(in the rows, 128 means zero)
Each named turn below is shown by a few rows before and after it. Which turns, in which order, take the first row of each later pair to the second? The first pair is answered.
dig (before => after):
[179  81  87 128 106 111 116 119 142 120 137 164  99  69 117 122 142 143
 126 156 133] => [131  67  76 103 120 125 149 122 138 101 137 126 100  77 122 126 127 154
  94 144 138]
[147 103 102 129 137 134 125 126 140 119 125  84 104 122 114 120 116 132
 121 122 136] => [102 113 111 120 142 133 129 120 119 125 121  80 118 124 116 127 117 125
 116 107 136]
[ 85 124 158  75 133 147 157 109  76 106 138  79 124 112 137  95  99 140
 104 115 129] => [ 88 157 185  90 125 133 121  99  57 139 132 121 140 108 136  99 116 116
 138 107 121]
Dafe (before => after):
[ 90 129 154 110 119 130 133 122 109 138 137 124 127 131 137 129 129 102
 134 132 130] => [ 94 126 154 103 115 129 130 124 109 137 138 121 126 135 135 132 124 101
 135 138 128]
[195 118 133 145 103 144 120 138 169 145 131 128 100 143 121 106 129 128
 133 163  86] => [183 101 115 143 120 147 149 143 177 122 130 112  98 137 121  98 125 150
 114 159  93]
[163 156 112 137 127 141 131 105 115 161 112 182 143 135 117 114 143 119
 137 152 134] => [177 140 104 126 116 149 134 110 120 156 122 170 130 146 116 116 131 118
 128 169 131]
[ 47 148 120 101 121 132 140 124  79 111 116 123 144 109 151 129 135 109
 120  94 142] => [ 61 162 132 107 110 130 117 123  70 129 119 137 146 117 150 135 135  93
 136 100 135]
zonu (before => after):
[ 95 114 140 123 135 165 137 148 117 116 140  92 123  97 124 139 112  96
 142 153 105] => [ 85 132 149 143 144 152 135 140 116 124 129 117 142  80 122 133 128  97
 160 129 110]
[121 137 135 133 140 131 127 131 129 130 119 133 136 117 119 116 136 140
 136 108 135] => [146 126 122 133 134 133 131 137 143 123 125 128 123 121 117 114 130 144
 132 123 133]
[154 108 110 146 114 125 140 143 125 115 133 127 127 126 129 115 125 147
 125 127 135] => [126 106 115 125 110 133 140 140 110 115 139 108 128 141 131 130 113 137
 111 129 135]
Now pairs of rows:
Between the rows of a pair lie 2 to 3 turns.
[145 100 122 142 134 120 152 161 190 109 113 170 163  71 140 112 150 151
 115 140 144] => [164 119 142 146 115 117 119 155 176 131 117 198 168  78 140 122 156 125
 140 148 137] | Dafe then Dafe
[104 136 142 113 128 129 158 124 114 145 141 154 161 153 129 138 110 102
 133  78 109] => [168 132 138 136 120 125 145 130 134 152 145 182 150 146 125 124 121 107
 153  96 109] | zonu then Dafe
[101 108 113 117 150 126 162 118 135  97 123 111 126 133 132 134 106 149
 103 110 137] => [106 146 136 142 150 105 131 105 121 126 113 159 152 116 132 134 131 134
 148  91 135] | Dafe then dig
[110 116 146 124 104 164 136 141 123 143 152 118 104 139 132 151 108 115
 123 163 128] => [106 114 142 123 107 163 144 140 123 139 149 115 106 138 132 151 108 120
 121 160 131] | dig then dig then Dafe
[ 46 109 122 103 158 135 170 117 119 110 127  88 126 123 126 128 119 145
  81  91 144] => [139  99 102 160 165 114 171 126 169 102 120 134 119  85 118  92 151 181
 117  97 157] | zonu then zonu
[104 131 125 115 129 140 120 126 124 118 117 109 120 142 123 133 129 121
 120 121 138] => [151 131 126 130 118 136 105 132 135 123 120 131 109 137 120 128 137 122
 137 133 136] | dig then dig then dig
[ 84 155 159 124 135 124 101 142  93 152 114 137 159 142 133 137 133 104
 142 107 132] => [182 139 145 149 121 121  88 158 130 148 122 160 134 136 123 118 138 116
 157 141 133] | zonu then Dafe
[103 157 158 160 132 127 101 116 108 132 116 174 160 103 109  87 148 124
 175 112 115] => [173  94 106 141 127 156 138 142 160  85 136 118 107 120 106  72 117 160
 124 163 121] | dig then Dafe then dig
[ 99 163 130 131 132 102 108  97 109 153 150 148 172 106 119 140 138 124
 160 110 135] => [144 111 102  95 113 134 126 120 135 125 176  87 120 138 120 144  96 135
 110 161 132] | dig then dig then zonu
[134 103  95 101  94 137 136 123 125  94 141  70 109 155 129 119  99 146
 114 170 135] => [ 45 146 122 109 113 115 130 102  87 115 117  94 159 137 132 125 122 133
 135 116 137] | dig then Dafe then Dafe
[151 124 142 116 143 126 101 133 148 140 132 164 149 108 100 101 141 139
 122 110 125] => [127 111 142  79 130 148 105 135 134 138 143 124 135 139 102 123 115 125
  92 130 117] | zonu then zonu
[ 69 117 138  94 139 136 128 117 123 123 131 106 123 163 128 147 116 125
 110 129 123] => [124 141 148 146 141 109  99 111 135 146 119 175 137 130 121 129 153 127
 165 117 125] | dig then zonu
[ 77 151 166  98 103 104 100  96 103 126 138 129 156 158 133 149 128 128
 134 116 144] => [172 139 161 126  88  99  81 106 132 131 148 158 134 151 128 135 138 138
 155 145 144] | dig then zonu
[ 85 141 127 135 143 123 137 111 111 124 123 137 154 105 134 126 134 132
 132  87 137] => [166 141 132 147 118 122 102 116 124 142 133 165 135 110 129 124 136 117
 159 121 130] | Dafe then dig
[123 128 132 114 116 136 122 127 122 128 142 114 108 133 133 142 111 116
 120 141 123] => [130 143 137 144 129 120 118 120 126 135 129 150 130 107 130 128 134 126
 147 119 133] | zonu then zonu
[140 103 105 114 126 138 153 148 158 104 132 100  97 138 135 125 113 150
 106 153 142] => [ 53 137 130 115 143 127 154 131 119 119 115 112 138 126 139 131 127 136
 117 106 141] | dig then Dafe
[175 112 109 142 123 123 129 141 154 122 151 132 107 128 124 112 137 128
 118 143 123] => [107 140 142 116 114 127 106 128 104 148 147 127 125 149 131 140 128  87
 118 131 111] | zonu then dig then dig
[ 86 117 148  87 105 147 139  78 142 124 148  64 165 154 108  98 129  93
 101 154 143] => [ 94 132 161  92  96 146 116  74 130 143 149  83 170 156 109 104 135  76
 120 156 138] | dig then Dafe
[ 94 125 125 108 128 141 143 141 122 123 128 100 121 147 126 138 103 125
 108 126 129] => [133 137 122 155 145 115 141 137 141 128 116 152 136 108 121 110 138 145
 144 106 140] | zonu then zonu
[196 153 140 135 105  92  93 132 142 136 115 146 117 109 121 136 120 126
 151 158 105] => [ 85 174 157 105 116  96 100 119  96 144 104 121 145 120 130 160 111 106
 134 126 101] | Dafe then zonu then zonu
[ 89 173 147 137 125  89 114 121 107 129 109 193 163 113 131 122 160 136
 156  77 150] => [180 122 134  82  72 137  94 145 122 124 153 132  94 181 130 148 109 111
 115 171 130] | Dafe then dig then zonu
[172 110 101 154 141 140 142 128 152 134 125 146 123 107 128 119 126 157
 114 116 141] => [159  96 100 126 129 159 145 131 145 128 135 115 107 133 132 133 107 144
  92 131 133] | Dafe then zonu
[ 88 169 150 148 133  99 134 108  97 158 116 174 161 134 124 128 147 114
 148 107 121] => [200 122 104 159 125 109 151 131 159 125 135 161 115 132 117 104 137 150
 132 156 128] | dig then dig
[ 81 114 103 143  89 135 132 135  95 125 146  90 110 162 125 137 107 118
 135 119 126] => [132 130 112 186  89 114 112 131 112 140 139 147 117 131 119 118 133 125
 175 116 128] | zonu then Dafe then zonu
[132 148 132 161 143 112 133 128 139 135 113 165 153  98 132 119 151 139
 165 101 133] => [177 102 107 127 122 143 151 145 161 110 136 109 108 136 133 127 114 143
 117 153 129] | dig then zonu
[136 135 150 116 112 149 114 131 108 130 132 123 125 151 135 143 115  93
 121 154 115] => [117 148 157 123 120 141 112 126 101 134 124 135 139 142 135 143 126  90
 132 139 116] | dig then zonu
[105 128 137  99 127 139 124 136 115 124 146  88 114 135 130 144 117 112
 131 135 126] => [ 84 134 136 110 145 130 136 131 116 118 137  93 130 120 131 137 123 124
 131 116 135] | Dafe then Dafe
[ 97 126 127  97  82 156 134 146 116 121 121 104 132 145 134 170  88 111
 101 112 121] => [ 70 134 123 111 101 147 148 142 116 117 108 114 147 127 135 160  99 127
 107  89 128] | Dafe then Dafe
[ 54 118 106 119 114 146 133 131 126 105 113 123 154 146 125 161 118 165
  85 111 119] => [ 88 153 135 153 103 129  91 122 116 140 107 184 173 129 121 161 147 146
 137 102 113] | Dafe then dig
[158  94 112 144 129 161 139 137 117 127 132 110  94 141 133 131 140 131
 123 151  93] => [100 128 131 160 147 137 138 120  94 141 110 140 133 119 134 126 163 127
 144 105  98] | dig then dig then zonu
[140  94 108 124 125 173 117 114  91 108 140 125 121 163 118 119  93 160
 138 143 101] => [148 116 117 155 136 149 107 106  92 118 127 168 140 134 113 107 121 166
 173 119 106] | zonu then zonu then dig
[167 135 108 135 154 123 136 127 150 106 116 152 122 111 132 115 137 126
 136 156 113] => [ 91 136 115  99 162 136 148 122 124 104 115 114 129 127 142 133 118 115
 108 140 112] | zonu then dig then Dafe
[128 140 129 158 147 106 135 126 129 130 138 139 148 114 125 107 136 138
 135 109 119] => [162 137 137 149 124 113 108 127 123 146 151 139 131 132 125 121 129 116
 139 136 111] | Dafe then Dafe
[163 103  87 151 144 128 162 134 170 111 116 125 135 103 124 101 151 162
 127 117 138] => [109 101  90 128 152 135 177 130 157 104 116  95 140 115 129 110 141 161
 105 108 138] | dig then zonu
[138  93 126  96 130 154 147 140 136 118 135  79 100 155 138 150  93 130
  87 152 113] => [ 62 122 146  94 145 141 146 126 103 129 121  87 135 146 142 156 101 120
  97 115 115] | dig then Dafe
[219  92  91 156 127 141 133 141 167 109 114 141  93 128 110  81 138 137
 129 166 124] => [ 83  87  93  99 146 158 171 134 130  89 112  67 108 152 122 108 110 130
  71 139 123] | zonu then Dafe
[139 139 123 161 146 129 147 127 129 159 128 143 159 132 130 112 107 152
 149 106 164] => [168 128 129 139 118 149 125 132 123 166 146 123 136 162 134 128  88 129
 143 137 154] | Dafe then Dafe then zonu
[ 76  84 147 144 105 146 151 115 114 124 129 124  95 126 125 153 143 119
 125 122 121] => [ 95  93 159 146  94 148 135 113 109 138 132 138  94 129 123 160 144 107
 139 131 116] | dig then Dafe
